rotation steps, each row followed by its count of steps
The counts run from 0 to 579.
 -3 -19 -10 -19  10  -9 -17 -18  -9  -3  14 -28  -8 -26  -6  28  24  -3 -20  10  21  18   6   8  15 -12  22 -11   5   9  23   1 -10   1  -3  -6  17  18  25  25 -21  -4  30 -13 -10 -21 -13  -8   0  -8   5 -14  22   7   8 -45  21 -17  46 -12   6  -5   3   3  -3   7  -1 -29  11  -3   8  -5 | 200
-12 -29  -6 -17  16 -13  -6 -23 -10  -3   7 -24  -4 -21 -12  27  21   4 -12   4   7  11  22   7  17 -13  17 -15  -2  -3  18  11  -7  -5  -8  -2  14  23  15  26 -24  -8  14 -10 -20 -34  -4 -12  -6   5  13 -15  22   4  15 -38  16 -20  35 -11  -3  -4  11 -15 -22   5 -13 -34   3  -2  16 -22 | 549
-11 -33  13  -9  24 -18  -5 -16  -5  -3  14 -21  -4 -13  -7  21  18  -1  -9  -4  18  12  24  18  11 -15  20   3  -3  -5  20  18 -14   4 -10 -17  14  19   3  30 -21 -12  13   0  -6 -23   8  -5  -1  -4  15 -21  24  -1   8 -36  17 -16  32 -13   1   6  13 -21 -26   9 -19 -36   8  -1   9 -17 | 111
 16 -26   3 -13  14   0  -8 -28 -15 -11  14 -19 -10 -12  -7  17  24   6  -4  13   5  11  29   6  27   4  18 -12   8  -2  14  22 -11  -5  -9  -4  14  19   0  21 -33  -6  19  -7 -22 -28   2 -16 -21   8  19 -21  23  -2   9 -34  17  -9  22 -10   2   5 -19  -1 -24  19  -2 -34   9  -2  11 -25 | 84
  1 -29  14 -10  21 -11  -2 -24  -8 -12  12 -17  -1 -11  -4  19  20   0  -4  -1  13  14  27  10  25  -5  16  -2   1  -6  15  23 -15  -5 -13 -12  16  18  -2  27 -32 -12  15  -4 -18 -26  11  -5 -14  -1  17 -26  24  -4  10 -37  16 -15  21 -13   1   6   1 -16 -28  14 -13 -38   8   3   9 -22 | 98
-11 -39   1 -11  20  -8 -13 -16  -4  -2  17 -27   1 -21  -7  23  23   6 -17   3  11   8  19  16   6  -9  23  -4   9   2  15  10 -12  -6  -6  -6  17  17  13  31 -22   3  22 -12 -16 -31   2  -9 -10  -1  18 -13  18   1   9 -44  19 -15  32  -9  -7  -4   6 -13 -25  16 -10 -33   4   1  10 -15 | 560
 29 -23   8 -14  13  -3  -9 -25 -17  -4  20 -29 -13 -17 -14  13  22   0  -5  29  15   2  32  18  21   9  18   2   6   2  23  23 -20  -2  -5 -12  -6  24   4  28 -29  -4  10  -9  -6 -17  -5 -19  -2   4  11 -15  25  -1   1 -23   7  -3  30 -11   1   2 -24   0 -21  17   0 -26  16  -4  12 -24 | 434
  1 -19 -10 -17   5  -8  -2 -25 -10  13   2 -27 -15 -24 -16  19  26   5 -17   9  18  17  30  14  20 -16   8  -9  -5  -6  19  13 -23  -2  -5 -18   2  27  11  37 -11 -24  13  -3  -2 -18 -13 -27  -3  -3  14   1  18   3  13 -19  10  -5  44  -3  25  -8  -2  -7 -16  15 -24 -27   6 -15   0  -9 | 333
  3 -13  -9 -22   5  -5  -8 -29 -21 -13  10 -24  -1 -26  -4  21  32   1  -8  14  16  18   8   8  22 -11   9 -14   6  -3  14  17 -21 -13  -9  -8  16  24  11  22 -34  -1  20 -18 -24 -23  -6 -12 -15  -6  14 -15  18   1  14 -38  18 -11  32 -12   2  -7  -9  -2 -18   7   4 -32   4  -8  12 -13 | 365
 -3 -30  -1 -17  12  -5  -4 -25  -6  -1   8 -18  -9 -13 -11  30  23   8 -13   0   6  14  25   3  21  -8  23 -15  -1   2  19  11  -4  -1  -8  -2  18  14  12  26 -21 -13  15  -6 -22 -32  -2 -14  -9   5  16 -18  25   4  15 -43  19 -21  33 -13   2   0   4  -1 -15  11 -11 -34   5   3  17 -20 | 546
-10 -35   7  -9  23 -17 -12 -11  -7   9  17 -30  -7 -20 -12  16  21   1 -15   5  21   7  25  28  -1 -19  21   4   0  -2  22  17 -19   8  -4 -20   8  21   9  32 -13  -6  14  -1   4 -19  -1 -12   8  -5  16  -9  18   1   4 -27  18 -11  42 -10   1   2   9 -19 -25  13 -19 -33   7  -9   7 -14 | 124
 13 -26 -14 -14   9   1 -15 -20 -12   4  10 -30 -19 -19 -14  16  21   9 -13  18   5  11  35   7  17   1  22 -16   8   3  17  10  -6   3  -4  -1   8  23  14  22 -19 -11  26  -7 -10 -32 -14 -24 -15  17  16  -6  22   7  10 -25  16  -6  37  -1  13   0 -19   6 -18  18  -6 -31  12 -11   4 -16 | 65
  3 -14  -2 -11  13 -10 -14 -15  -7  -5   8 -23 -17 -17  -1  20  18  -8 -15  -2  27  28  21   7  23 -13  24  -3   3   0  21   6 -11   7  -8 -17  20  17  13  25 -17 -21  35   1   3 -15  -6  -5  -7  -6   7 -17  23   5  11 -36  19 -11  41  -5  29   7  -3  -1  -9  12 -11 -36  19 -10  -8   5 | 35
  7 -17   6  -9  14 -15 -13 -18 -19   1  15 -23 -15 -20  -5   7  27  -5  -4   9  32  22  21  20  13 -21  13   1  -1  -7  21  23 -24  13  -7 -27  12  22   1  22 -18 -16  21   4   9  -5  -2 -10   0 -12  17 -16  18   0   5 -21  23  -5  40  -9  18  12  -5 -15 -20  13 -11 -36  14 -18  -2  -4 | 310
-12 -13   0 -13  13 -10 -12 -19 -14 -21   8 -25   0 -16   0  24  22  -6  -8  -3  18  21  16  12  13 -13  20  -3   2  -6  22  19 -12  -5 -16 -14  23  26  15  23 -33  -2  22  -8 -13 -24   4   1  -7  -7  12 -19  25   2  18 -38  17 -15  33 -13   5   1   1 -12 -21   0  -3 -38  17  -7   5  -2 | 383
 -4 -32  12  -9  20 -16 -10 -17  -8   2  17 -19  -9 -11 -10  21  22   1  -8   1  19  13  23  17   9 -17  25   0  -3  -1  25  20  -8  16  -7 -16  14  13   5  24 -18 -10  12   4  -2 -17   4  -9   6  -3  17 -24  25   3   7 -38  22 -20  37 -17  -1  12   7 -13 -21   9 -13 -38  12  -1  14 -16 | 114
  6 -12  -7 -22   5  -1 -11 -30 -21 -13  10 -23  -3 -20  -4  22  33   2  -7  14  16  20   8   6  22  -9  12 -15   7   0  15  18 -17  -8  -9  -7  17  19  11  22 -34   0  21 -16 -24 -21  -5 -11 -14  -7  14 -18  20   1  15 -41  20 -13  33 -13   3  -3 -13   3 -14   9   6 -32   8  -7  12 -12 | 366
 12 -23  15 -14  21 -19   1 -24  -5  -3  16 -16  -8 -20  -6  22  17  -8 -11   8  29  15  19   9  37  -9  13   1  -3  -1  21  11 -22  -1  -7 -20   7  14  -2  35 -23 -24  16  -3  -4 -10   1  -3  -1 -11   3 -26  24  -4   1 -40  10 -12  31 -14  14   5   9 -12 -14  16 -18 -30  11   6   7 -18 | 461
  2 -14 -12 -13  10  -8 -16 -14 -10   0   7 -28 -21 -18 -10  20  15  -4 -15   5  18  21  29   8  17 -13  25 -10  -1  -1  23   5  -3  13  -5 -11  14  23  18  21 -12 -20  31   1   4 -25 -15 -12  -3   5  11  -9  24  11  12 -25  19 -10  47  -2  25   5  -6  -1 -10   8 -11 -35  19 -16  -3  -1 | 46
 11 -13   5 -14  15  -9 -11 -21  -9 -10  14 -19  -9 -22   4  16  23  -9 -12   4  34  28   9   6  29 -10  16  -2   6   2  18   8 -19   0  -7 -19  19  13   6  28 -25 -16  35  -7  -4  -8  -1  -1 -12 -16   7 -23  21  -2   6 -43  20  -9  33  -9  20   6  -4  -1  -9  16  -6 -34  16  -4  -5   1 | 23
 23 -19   1 -21  11  -9  -9 -28 -17   0  22 -22  -9 -29  -6  18  27  -2 -12  29  28  11   5   9  30  -4  10  -8   8   7  19   9 -26  -4  -1 -13   2  17   7  27 -27  -6  19 -14 -11  -9 -11 -13  -3 -11   4 -20  18  -3  -3 -41  16  -8  37 -16   4  -1  -7   3  -8  15   1 -23   6   0  13 -20 | 3
 -6 -14 -13 -13  14 -13 -13 -13  -8  -2   5 -31 -16 -24  -6  19  15  -6 -16   3  20  22  29  12  17 -15  20  -9  -2  -5  23   5  -9   4  -8 -14  14  30  17  26 -15 -20  31  -2   3 -26 -12  -9  -6   1   9  -6  22   8  12 -23  14  -8  45   0  27  -1   1  -9 -16   7 -17 -33  17 -17  -8   2 | 44
 -7 -40   2 -12  19  -3 -12 -17  -3   1  16 -24  -1 -18  -8  24  24   8 -17   2  10   9  19  13   7  -6  26  -5   9   3  17  11  -8  -1  -5  -4  18  11  14  30 -20   1  23 -10 -18 -30   4 -12  -9   0  18 -15  20   2   9 -46  21 -17  31 -11  -7  -1   3  -6 -20  17 -10 -34   4   3  13 -15 | 559
 -7 -33   5  -9  20 -18 -13 -12 -10  10  19 -30 -10 -19 -13  15  23   2 -13   9  23   7  23  26  -2 -20  21   2   0   0  25  19 -16  13  -3 -19   7  20  11  28 -13  -4  13   1   5 -16  -4 -14  11  -6  16 -10  20   4   3 -28  20 -13  44 -12  -1   5   6 -15 -23  11 -14 -33   9  -9   9 -13 | 125
  9 -10  -1 -23   4  -8   1 -31 -11  -3   5 -16 -11 -19 -10  31  29  -3 -13   8  25  21  13   3  34 -11  13 -12  -7   2  23  10 -16  -2  -8 -14   9  15  14  30 -22 -21  13  -6 -14 -13  -9 -12   3 -10   5 -20  28   1  14 -40  12 -17  40 -18  16  -3   1   7  -3   5  -8 -29  11   1  14 -11 | 182
  4 -21  -8 -12  13   0 -25 -13 -10  -6  19 -32  -7 -25  -1  20  21  -2 -18   9  21  17  13  14   7  -3  28  -6  15   9  21   6  -8   3  -4  -9  20  17  20  24 -22   3  40 -11  -6 -22  -8  -6  -8  -2  11 -10  20   5   7 -41  21 -10  40  -4   8  -2 -13   6 -11  15   3 -32  17  -8   1   2 | 213
 -7 -25   6  -6  16  -4 -14 -12   2  -7   8 -30  -7 -11  -9  28  15  -2 -19  -9  15  14  32  17   4  -5  36   6   3   2  26  13  -4   3 -10 -14  17  20  19  33 -17  -8  23  -1  -1 -27   3  -7   2   1  14 -11  29   5  14 -34  12 -14  36  -8  11   0  -1  -5 -19   9 -14 -37  24  -3   1  -1 | 399
 -7 -37  15  -7  23 -14  -8 -16  -2   5  15 -21  -5 -12  -8  22  20   2 -14  -5  21  12  24  18   8 -13  26   3  -1  -1  21  16 -13   9  -7 -18  14  12   6  34 -14 -11  15   2  -2 -19   7  -9   2  -6  17 -18  23   0   5 -40  18 -17  33 -13   3   7  10 -14 -24  14 -20 -36   9   2   7 -14 | 116
 -3 -36   9  -7  21  -4 -17 -13  -7  -4  21 -28   3 -19  -4  15  25   4 -13   4  17  10  22  24  -3  -5  26   5  14   0  16  19 -19  -4  -6 -14  17  17   9  31 -22   8  26  -9  -8 -22   9  -9 -11  -5  21 -12  18  -1   6 -38  20  -9  28  -6  -3   0  -8 -11 -28  20  -7 -34  11  -3   3  -9 | 572
  8 -17  -2 -19   4   1 -10 -29 -16 -12   9 -20  -3 -19  -3  23  33   3 -10  10  15  21  10   4  23  -5  14 -13   9   1  16  16 -17 -10  -9  -8  20  15  12  25 -33  -2  24 -15 -24 -20   0 -11 -17  -7  16 -18  20  -1  13 -44  21 -13  30 -13   3  -3 -15   6 -13  13   4 -33   9  -1   9 -10 | 367
  5 -10  -8 -17   5  -5  -3 -28 -17 -10   0 -23 -11 -18  -8  17  24   1  -5   6   9  21  34   3  32  -7   8 -14  -3 -13  14  21 -18 -12 -15 -10  12  30   5  24 -28 -21  17  -5 -16 -27  -5 -18 -20   5  15  -9  22   3  19 -21  10  -5  30  -4  23  -2 -13  -8 -22   9 -14 -35  11 -14  -1 -11 | 524
